Rows swapped in pairs by one turn or mirror: which row each one swaps with
k_471: [ 2.16  2.45 -0.23 -0.27 -0.41  0.39  0.66  0.30  0.69 -1.01  0.65  1.38
  1.04 -0.53  1.69  0.02 -0.38 -1.08  0.43 -0.05 -0.71]
k_486: [-1.07 -2.28 -1.43 -1.69 -0.75 -0.75 -0.97  0.22  1.13  0.74 -0.69 -1.42
  1.03  0.01 -0.88  0.65 -2.04 -2.50 -0.83 -1.48 -0.44]
k_628: [ 0.89 -0.14 -1.25 -0.44  1.16 -0.54  1.14 -0.67  0.75  2.60 -0.93  2.09
  0.49 -0.69 -0.38  0.24 -0.45 -1.81 -3.21 -0.82 -1.62]
k_689: [-0.10  0.50 -0.51 -0.39  0.31  0.09  0.06  0.07  0.00  1.53 -1.24  2.73
  0.73 -0.90  1.22  1.90  0.07  2.00  2.13 -0.32 -0.18]
k_998: [-1.64  0.57 -0.55 -1.87 -0.49 -0.35 -0.23 -0.64  0.35  3.42 -1.17  1.09
 -0.39  0.07  2.17  0.68 -2.35 -2.46 -1.09 -0.31 -1.08]
k_634: [-0.29  2.19 -1.24  1.78  0.88  1.63 -0.81  1.82  0.09  1.46  0.01  0.36
  1.34 -1.00 -0.20  0.28 -0.55 -0.93  0.32  0.42  0.58]
k_986: [-0.55  1.67 -0.24 -0.17 -0.08  1.08 -1.28 -0.56  1.45  1.29 -0.43 -1.28
 -0.60 -1.75  1.78 -0.29 -0.50  1.16 -1.01  1.09  0.02]
k_431: [-2.10  2.44 -0.73 -0.42  0.71 -1.61  1.32 -0.39  0.74  0.70 -0.41  0.36
 -1.50 -0.31  0.54  1.56  0.13  1.87 -0.18 -0.06  0.67]
k_465: [-0.01  1.95 -0.72 -0.50  0.07 -0.26  0.88  0.12  0.77  1.25 -0.79  0.28
 -0.74 -0.28  0.37  1.11 -0.13  3.11 -1.73  0.16 -0.61]
k_675: [-1.14 -0.59  0.96 -1.79  1.92 -1.54  1.18  0.57  0.95 -0.40 -0.38 -0.60
  0.68 -0.05  0.75  1.49  1.25  1.08 -0.92 -1.24  1.31]
k_865: [-2.03  1.42 -0.83  0.12  0.68 -0.75  1.04  1.46  0.50 -0.61  0.29  0.08
  1.49 -0.72 -0.17 -2.16 -0.40 -2.23 -1.41 -0.82 -0.54]
k_53: [-1.07 -0.03 -0.86 -1.31  0.04 -0.04  0.63 -0.26  0.80  1.93 -0.49  0.41
 -0.44  0.29  1.61  1.68 -0.19 -4.81 -0.37 -0.16 -0.25]
k_996: [-0.06 -2.07 -1.76 -1.98  0.78 -1.13 -0.89 -0.98  2.12  0.84  1.09 -1.94
  0.63 -0.13  1.11  0.26 -0.27  0.00  0.21 -1.35  0.37]
k_505: [-0.88  0.71 -1.73  0.65  0.78 -0.28 -0.98  1.57  0.83  2.14  0.33 -1.20
  1.19  1.18  0.00  0.36  0.40 -0.79  0.21 -2.39  1.09]
k_828: [-0.21 -3.07 -0.77 -1.10  0.36 -0.52  0.95  0.13  0.25  2.86 -0.29  0.35
 -0.79 -0.95  0.42  2.26 -2.06 -1.85  0.43  0.37  0.37]
k_219: [-0.71 -0.90 -0.94 -1.76  0.47 -0.88  0.58 -0.71  0.53  2.23 -0.69  0.80
  0.14 -1.72  0.32  2.21 -2.47  2.50 -0.11  0.09 -0.67]
k_868: [-0.61  0.15 -1.08 -1.72  0.64 -0.96 -1.47  2.93 -0.28 -0.07 -1.42 -0.54
 -0.27 -0.68 -0.92  2.45 -0.45 -1.04 -0.94  0.91  0.23]
k_506: [ 0.80 -0.53 -1.70 -0.94 -1.17  0.53  0.84 -1.36 -0.60  0.25 -1.31  0.78
 -0.67 -0.67  1.41 -0.97 -0.16 -0.67 -1.81 -0.26 -2.56]
k_660: [-0.56  0.45 -1.49  1.06  0.12 -2.22  0.29  1.08 -0.73  1.46 -0.76  0.79
  1.74 -0.08  0.36  1.72  0.42 -1.06 -1.04 -3.24 -1.32]
k_491: [ 0.74 -0.78  1.18 -1.79  1.56  0.91  2.29  1.44 -0.30  0.77  0.22  1.02
  1.13 -1.57  0.80  2.16 -0.41 -0.65 -0.83  0.24  1.70]
k_310: [-1.35  0.06 -2.42 -0.91  1.01 -0.33  0.30  1.00  0.54 -0.41 -1.15  0.00
  1.49 -1.77 -0.44  2.24 -1.58 -1.47  0.56  2.37 -0.12]
k_441: [-1.00 -0.54 -0.94 -1.32 -0.04 -1.20  1.42  0.64  0.44  0.11 -1.70  0.89
  2.07 -0.91  0.67  1.36  1.21  1.77  0.79 -2.40  0.60]
k_556: [-1.39  2.35  0.07 -0.60  0.95 -0.62  0.21  0.31  0.47  1.33 -1.28  0.99
  0.68 -1.57 -1.05  0.15  1.42 -2.88 -0.26  0.23 -1.22]
k_61: [-1.42 -0.97 -0.50 -1.36 -0.16  0.18 -0.91 -0.22  0.67  0.33  0.08  0.23
  1.61 -1.12  0.50  4.23 -2.46 -0.13 -0.20  0.83 -0.55]
k_540: [-0.89  1.09 -0.81 -0.85 -1.64 -1.17  0.17  0.29  0.10  0.65 -0.70  1.25
 -1.16  0.14 -0.11  0.03 -0.55  1.91  1.06  1.25  0.78]
k_558: [-2.10  0.84 -2.09 -1.97  1.68 -0.39 -0.65  1.11  1.25 -1.37 -2.06  0.56
  1.57 -0.50 -0.74  1.35 -1.21 -0.92 -0.79  0.75  0.31]
k_141: [ 1.62  0.37 -2.20 -0.93 -0.96  0.74 -1.20  0.11  0.95  1.42  0.00 -0.72
 -0.65  0.38  0.71 -1.22 -1.16 -0.25 -0.38 -1.39 -1.59]
k_82: [-0.54  0.01 -1.04 -0.27 -0.37 -0.88  0.57 -1.12  0.11 -0.36 -0.23 -1.84
  0.27 -0.75  0.85 -0.16 -1.22 -3.96 -1.29  0.47 -0.45]
k_698: [ 0.24 -1.78 -0.29 -0.42  0.29  0.04  0.35  0.45  0.47 -1.29 -1.56  2.87
 -0.36  0.13  1.16  1.83  0.17 -2.60  0.29 -0.60  0.18]
k_527: [ 1.32  0.81 -2.50  0.95 -1.96 -0.37 -0.54  0.95 -0.46  1.66  1.07 -0.40
 -0.39 -1.11 -0.05  0.11  0.08 -0.89  0.69 -0.28 -0.51]
k_518: [-0.53 -1.39 -2.86  0.27  1.08 -0.45  2.39  0.49  0.10  1.26  0.63 -0.67
  1.73 -0.64  1.83 -0.27 -0.50 -0.44  1.52 -1.23 -0.67]
k_439: [-1.05  0.21 -0.11 -0.75 -1.86 -0.01  0.52 -1.36  0.90  0.92  1.07  0.55
  2.25  0.14 -0.21  0.61 -0.30 -2.03 -2.54  0.19  1.11]
k_86: [-0.80 -2.17  0.40 -1.55 -0.51 -0.23  1.87 -0.87 -0.11  0.22 -0.84 -0.28
 -0.15  1.07  2.04  0.45 -1.12  0.98 -1.95 -1.27 -0.75]
k_875: [-1.65 -1.18 -0.51 -0.39  0.46 -2.43  2.40  0.12 -0.02 -0.48 -0.22  2.30
  0.08 -1.24  1.16  1.22 -0.05  0.19 -1.78 -1.80  0.15]
k_982: [-0.11  1.18  0.09 -0.10 -0.63  1.31  1.31  0.83 -0.51  1.09  0.58 -0.72
 -0.13  0.84 -0.40 -0.34  0.68 -1.03 -0.37 -2.00  1.76]
k_370: [ 0.49 -0.52 -0.71 -1.83  2.17  0.06  1.65 -1.59  0.27 -0.77  1.67  0.88
  0.18 -1.01  0.07  1.61 -1.90  0.23 -0.31  0.40  0.76]
k_896: [-1.79  3.06 -0.88 -1.41 -0.44 -0.79  0.36 -0.63 -0.03 -0.66 -1.30  1.62
  1.16 -0.56  1.04 -0.02 -0.66 -2.63 -0.19  0.01 -0.09]
k_605: [-0.82 -0.34  0.58 -1.41 -0.67 -1.17 -0.12 -2.32  2.19  0.69 -0.94 -0.04
  0.29  0.17  0.56  0.90 -0.94 -2.42 -1.15  1.52 -1.45]
k_637: [ 0.80  2.44 -0.41 -0.12  1.83  0.32  0.75  1.05  0.49  0.31 -1.09 -0.12
  0.31 -0.27  2.47  0.45 -3.06 -0.97 -1.13 -0.24 -0.15]
k_498: [-0.17  1.67 -1.96 -0.65  1.29 -0.48 -1.42  0.63  1.20  1.48 -0.73 -1.65
  0.46 -2.27  0.08  0.10 -2.11 -0.82  0.00  0.90 -1.67]
k_499: [ 0.30 -1.49 -1.11 -2.02 -0.59  0.47  0.80 -0.55  1.99  0.90  0.01 -0.33
  0.52  1.76  1.78 -0.11  0.75  0.16 -0.52 -2.33  0.90]
k_799: [-1.87 -1.44 -1.19 -0.18  1.40 -0.31  0.79 -0.63 -0.17  1.44 -0.72  1.89
  1.10 -1.32 -0.34 -1.99  1.30 -0.92  0.10 -0.12  0.22]
k_902: [ 0.87  1.24 -0.76 -0.86  2.27  0.90 -0.25  1.08  1.27  0.89  1.86  0.69
  0.64 -1.68 -0.31  0.49  1.12 -0.10 -1.67 -1.24  0.50]
k_604: [ 0.01 -2.27 -0.14  0.38 -0.14 -0.91  2.34  0.50  0.11  1.52 -0.34 -2.12
  1.53 -0.18 -0.22  1.33 -1.37 -1.73 -0.39  0.04 -0.10]
k_504: [-1.42 -0.93 -0.61 -0.79 -1.17 -0.77  0.30 -1.09  0.51  2.10 -0.79 -0.34
 -2.76 -0.56  1.99 -0.53 -0.56 -0.30 -0.18 -1.16 -1.04]
k_659: [-0.87  0.67 -0.82  0.18  0.49  0.12  1.30  1.19  0.84  1.17 -0.21  3.52
  1.66 -1.20  2.27  1.53 -1.82 -0.71  1.30 -0.49  0.41]
k_626: [-1.47 -1.28 -0.43 -0.13  0.18  0.05  0.37  1.03  0.27 -0.40 -0.34 -0.31
  0.13 -0.33  4.46  1.01  1.23 -0.63 -0.78 -0.26 -0.78]
k_570: [ 0.29 -3.23 -0.30 -0.86  0.04  0.60 -0.02  2.08 -0.01  2.20 -1.34  1.94
  0.20 -0.57 -0.23  0.93 -0.74  0.06 -0.63  0.76 -0.43]
k_841: [ 0.15 -1.00 -1.01  0.25  0.90  0.62 -0.26  0.26 -0.04  0.55  0.04  3.21
  0.29 -1.15  0.27  2.93  0.17  1.54 -0.32 -0.13  0.29]
k_749: [-1.43 -0.51 -1.13 -2.46 -0.84  0.18  0.79 -0.26 -0.06  0.70 -0.78 -2.95
  0.63 -0.43  2.85  1.14 -0.49  0.31 -0.86 -1.25  0.15]
k_822: [-1.67 -1.19 -1.72 -0.94  0.73 -0.07 -0.61 -1.06  0.35  1.67 -1.10  4.02
 -0.70 -0.44  0.87  1.14  0.40 -1.23 -0.05 -0.51  0.05]
k_751: [ 0.52  1.79 -0.82 -0.60  1.78  0.67 -1.49  1.17  0.22  1.77 -0.55 -0.04
  1.72 -1.79 -1.59  1.52  0.47 -1.31 -0.14  0.09  0.54]

k_698 pairs with k_982
k_82 pairs with k_86
k_465 pairs with k_310
k_441 pairs with k_556
k_605 pairs with k_749
k_604 pairs with k_506
k_141 pairs with k_828
k_751 pairs with k_689
k_527 pairs with k_570
k_628 pairs with k_518
k_540 pairs with k_868
k_634 pairs with k_841

Rows swapped in pairs by one turn or mirror: which row each one swaps with
k_984: [-1.70 -1.89 -0.30 -0.05 -1.90 -0.60  0.68  1.05  0.15  1.69  0.51  0.82
 -0.16 -0.93  1.26 -0.24 -0.88 -1.15  1.62  0.97 -0.73 -0.44]
k_328: [-2.53  0.43  0.46 -0.45  1.07  0.52  1.70 -0.67  0.02  0.28  1.12 -0.50
 -0.94 -0.54  0.69 -1.97 -2.01 -1.22 -0.15 -3.46 -0.13  1.99]
k_750: [-2.36  1.60 -0.60 -1.69 -1.32 -0.90  1.99  0.08  3.13  0.89  0.65  0.03
  1.12  0.67  0.52 -0.67 -2.11 -0.25  1.48 -0.60 -0.90  0.75]
k_20: [-3.22 -0.67 -2.44 -1.05 -1.75 -0.85  1.47 -0.02  0.03  0.46  1.11 -0.24
  0.40 -1.62 -0.10  0.84  0.99 -1.61  0.44 -2.15  0.54  0.65]
k_161: [-3.28 -1.38 -2.71  1.50 -1.71  1.19  2.60  1.37  2.48 -0.70  1.43  1.22
 -0.72 -1.67 -0.42 -1.90 -1.62  1.32  2.52 -0.08 -1.01  0.08]
k_338: [-1.45 -1.23 -0.90  0.01 -0.95  1.36  3.38  1.98  1.99  0.02  3.02  1.13
 -0.62 -2.97  0.20 -1.28 -0.53  1.23  0.49  0.71 -1.60  0.10]
k_889: [-0.90 -3.02 -0.59  1.56 -0.92  0.86  1.86  1.87  1.92  1.92  1.04 -0.03
 -1.16 -3.02  0.40 -1.12 -2.61 -0.72  1.17 -1.40 -1.40  2.46]
k_718: [-1.39  0.09 -2.77  1.18 -0.60  1.02  2.25  1.26  1.22 -2.34  2.58  2.78
 -0.41 -1.46  0.78 -2.70 -1.79 -1.85 -0.06 -1.15 -1.38  2.38]
k_617: [-2.56  1.59 -1.51 -2.19 -1.80 -1.12  1.44  0.44  2.83  0.92  0.45 -0.24
  0.88  0.04  0.97 -0.33 -1.29 -0.12  1.15 -0.35 -0.48  0.66]
k_454: [-1.77  0.91 -1.13 -0.10 -0.64  0.72  2.59  1.25  2.21 -0.30  0.91  1.06
  1.08 -1.28 -1.60  0.62 -1.50 -3.62 -0.13 -2.01 -2.85  3.33]
k_850: [-1.84 -0.72 -2.03  1.06 -0.32  1.84  2.82  1.11  2.55 -1.76  3.09  2.74
 -0.10 -0.95  0.90 -2.82 -1.35 -1.19  0.36 -0.84 -1.11  1.38]
k_705: [-1.00 -0.98 -0.85  0.15 -1.10 -1.19  1.07  0.98  0.46  0.43  3.46 -0.02
 -0.78 -0.76  1.57 -2.89 -0.61 -0.39  2.62 -0.16 -0.45  2.09]
k_509: [-2.59  0.49  1.11 -1.38  0.65  0.28  2.06 -0.43  1.26  0.47  1.91 -0.34
 -0.86 -0.09  0.17 -2.29 -2.21 -1.16  0.81 -2.41 -0.83  2.20]
k_22: [-3.01  0.78 -2.24  2.37 -1.81  0.33  0.81  0.60  1.67  1.38  0.14  0.31
 -0.56  0.00  0.25 -1.28 -2.42 -1.68  3.26 -0.17 -1.47  2.06]
k_363: [-3.00  0.94 -0.68  0.58  1.29 -0.43  1.30 -0.37  0.37  0.95  0.25 -1.03
  0.12 -2.07  0.57 -0.45 -1.63 -0.27 -1.27 -3.56 -0.89  2.73]
k_214: [-0.85 -0.37 -3.54  2.33 -1.36 -0.85  0.88  0.22 -0.49 -0.43  1.53 -0.68
  1.98 -2.26 -0.56 -1.70 -0.34 -0.48  1.00  0.17 -0.79  1.46]
k_760: [-1.68 -0.22 -3.80  2.73 -1.17 -1.04  1.55  0.96 -0.66 -1.24  2.40  0.51
  1.15 -2.35  0.58 -2.01 -0.61 -1.38 -0.23 -0.72 -1.83  2.19]
k_852: [-1.93  0.84 -0.07 -1.18 -0.18  0.34  2.41 -0.25  2.82 -0.51  1.27  0.60
  0.48  0.39 -0.69 -1.13 -2.65 -2.67  0.98 -2.07 -2.36  2.86]
k_640: [-1.58  1.35 -1.43 -0.65 -0.24  0.35  2.61  0.82  2.64 -0.10  1.07  1.02
  1.17 -1.76 -1.38  0.45 -1.27 -3.62 -0.13 -2.11 -2.59  2.87]
k_62: [-1.53  0.41 -1.90  0.73 -0.60  0.05  1.58  1.11  1.49  0.37 -0.41 -1.91
  1.31 -2.85 -0.88  0.34 -1.81  0.86 -0.18 -3.47 -2.21  2.75]
k_932: [-2.39  0.40 -1.36  1.29 -0.24 -0.12  1.97  0.81  0.81  0.80 -0.46 -1.44
  1.63 -2.59 -0.28 -0.05 -2.02  0.38 -0.76 -3.54 -1.52  2.96]
k_758: [-1.95 -1.65 -1.57  2.20 -0.43 -0.68  0.61  0.92 -0.68  1.59  1.23  1.50
 -0.84 -1.18  0.77  0.94 -0.82 -0.57  0.84 -0.37  0.00 -0.32]
k_398: [-1.63  0.57 -0.52 -0.99  0.03  0.62  2.91  0.65  2.62 -0.54  1.04  1.40
  1.23 -0.65 -1.27 -0.35 -2.30 -3.38  0.26 -2.35 -2.63  2.99]
k_116: [-2.18  0.70 -0.18  1.38 -0.41  1.98  2.00  1.41  3.77  0.01  0.42  0.68
  0.06 -0.99  2.15 -0.80 -1.67  0.72  1.27 -2.65 -2.72  2.13]
k_81: [-2.67 -2.25 -1.22  0.90 -0.33  2.02  2.74  0.00  1.25 -0.78  3.66  1.27
 -0.81 -1.51 -0.43 -2.12 -0.04 -0.99  0.61 -1.34 -0.30  0.79]
k_15: [-1.37 -0.07 -3.90  2.33 -1.43 -1.02  1.78  1.00 -0.95 -0.55  1.81 -0.02
  1.78 -2.27 -0.22 -2.22 -0.60 -0.98  0.37 -0.19 -0.91  2.33]
k_529: [-1.65 -0.72 -1.42 -0.77 -1.97 -0.26  1.41  1.50  2.88 -0.86 -0.86 -1.04
  2.13 -2.57 -0.56 -0.10 -2.11  0.67  0.70 -2.03 -1.50  2.74]
k_96: [-0.60 -0.41  0.86  0.07 -0.15 -0.72  1.86  0.61  2.01  1.53  1.01 -0.74
  0.68 -0.38 -0.59 -0.92 -3.87 -0.10  1.50 -0.26 -1.27  1.50]
k_888: [-0.79  0.49 -2.14  2.62 -0.98  0.40  2.04  1.31 -0.09  0.46  2.50 -1.71
  1.06 -1.32 -1.10 -0.89  0.05  0.23  1.31  0.54 -0.83  0.43]
k_282: [-0.55 -2.97 -2.07  1.52 -0.03 -1.50  1.44  1.96  0.27 -0.33  1.67  0.99
 -1.10 -2.32  0.91 -0.32 -1.41  0.25  0.64 -2.35 -0.84  0.18]
k_979: [-2.34  1.73 -0.19  1.67 -0.20 -1.44  0.35  0.71  0.22 -0.79 -0.49  1.45
  0.13 -0.70  0.05  0.55 -2.53 -0.54  1.86 -1.36 -2.70  1.52]
k_958: [-2.39  1.48 -0.14  0.91 -0.20 -1.52  0.57  0.74 -0.40 -0.28 -0.78  1.49
  0.09 -0.73 -0.03  0.89 -2.57 -0.91  1.75 -0.87 -2.43  1.61]
k_573: [-1.75  0.57 -1.48  0.29 -2.03  0.42  1.81  3.12  2.58  1.22  0.68  1.69
 -1.53 -1.11 -0.05  1.59 -2.00 -0.02  1.10 -1.34 -2.71  0.92]
k_405: [-0.43  1.07 -1.33  0.47 -0.71  0.59  3.10  1.79  1.00 -0.12  1.23  1.34
  1.30 -2.68 -0.49  1.87 -0.32 -2.39 -0.78 -0.54 -3.00  1.93]
k_362: [-3.00 -1.49 -1.76  0.15 -0.36  0.68  2.11 -0.69  0.33  0.25  2.82  0.41
  0.20 -2.39 -0.84 -0.58  1.43 -2.45  0.14 -1.79  0.44  0.70]
k_56: [-2.61  0.43 -0.85  1.24 -0.11 -0.67  1.48  0.15  0.45  0.44  0.25 -1.30
  0.82 -2.36  0.49 -0.20 -2.06 -0.09 -1.27 -4.02 -1.86  2.99]
k_277: [-0.30 -0.32 -0.63 -0.25 -1.14  1.37  3.34  2.07  1.71  0.40  2.66  0.80
  0.13 -2.88  0.98 -0.23 -0.36  0.55 -0.16  1.00 -1.69  0.18]
k_158: [-1.46 -0.68 -0.95 -0.13 -1.09  1.43  3.30  1.67  1.68 -0.18  2.59  0.64
 -0.87 -2.82  0.15 -1.01 -0.05  1.66  0.93  0.86 -1.40 -0.30]
k_606: [-3.01 -2.26 -1.95  0.55 -0.86  0.63  2.00 -0.06  0.06  0.43  2.48 -0.01
  0.10 -1.67 -0.77 -0.65  1.14 -2.59  0.28 -1.73  0.73  0.91]
k_693: [-1.33  1.37 -0.70 -1.90 -1.33 -0.93  1.93  0.01  3.38  0.56  0.62  0.12
  1.17  0.34  0.53 -0.29 -2.24 -0.01  1.30 -0.30 -0.72  0.89]
k_364: [-1.47  0.13 -4.08  1.82 -0.30 -0.76  1.76  1.22  0.08 -1.41  2.09  1.49
  0.46 -2.51  0.75 -2.49 -0.81 -1.72 -0.50 -0.30 -1.74  2.65]
k_863: [-1.10 -0.50 -3.68  2.38 -0.66 -0.28  1.60  1.65 -0.36 -1.57  2.07  0.99
 -0.16 -2.11  0.99 -2.61 -1.18 -1.92 -0.71 -0.82 -1.11  2.26]
k_480: [-2.76  1.73 -1.36 -2.44 -2.10 -0.59  1.87  0.39  2.38  0.68  0.76 -0.12
  0.41 -0.14  1.05  0.10 -1.22  0.21  1.50 -0.54 -0.24  0.55]
k_870: [-3.13 -1.87 -1.60  0.56 -0.27  1.38  2.67 -0.52  0.31 -0.13  3.32  1.05
 -0.40 -1.58 -1.05 -1.33  0.77 -2.02  0.67 -1.83  0.40  0.81]
k_864: [-1.91 -0.01 -1.53 -0.15 -1.01 -1.12  1.20  2.65  0.86  0.46 -0.95  1.81
 -0.84 -1.76 -0.03  1.13 -2.94 -1.05  1.10 -1.61 -3.17  2.00]
k_395: [-0.85 -0.46 -0.73 -0.15 -0.91  1.30  3.12  2.22  1.87  0.58  2.73  0.68
 -0.28 -2.98  0.41 -0.48  0.03  0.90 -0.09  0.90 -1.78  0.23]
k_754: [-0.91 -2.80 -2.82  1.60 -0.05 -1.08  1.86  2.54  0.31 -0.10  1.56  1.43
 -1.20 -2.30  0.90  0.27 -1.50  0.07  0.46 -2.22 -0.57 -0.07]
k_846: [-2.90  1.01 -0.24  1.20  0.24 -0.03  0.70  0.03  0.28  0.46 -0.22 -1.00
 -0.47 -1.63  0.59 -0.81 -2.29 -0.81 -1.18 -3.72 -0.78  3.05]

k_718 pairs with k_328
k_573 pairs with k_984
k_705 pairs with k_116
k_398 pairs with k_870
k_750 pairs with k_338
k_529 pairs with k_888
k_852 pairs with k_81
k_509 pairs with k_850
k_214 pairs with k_62
k_758 pairs with k_864
k_56 pairs with k_760
k_889 pairs with k_22

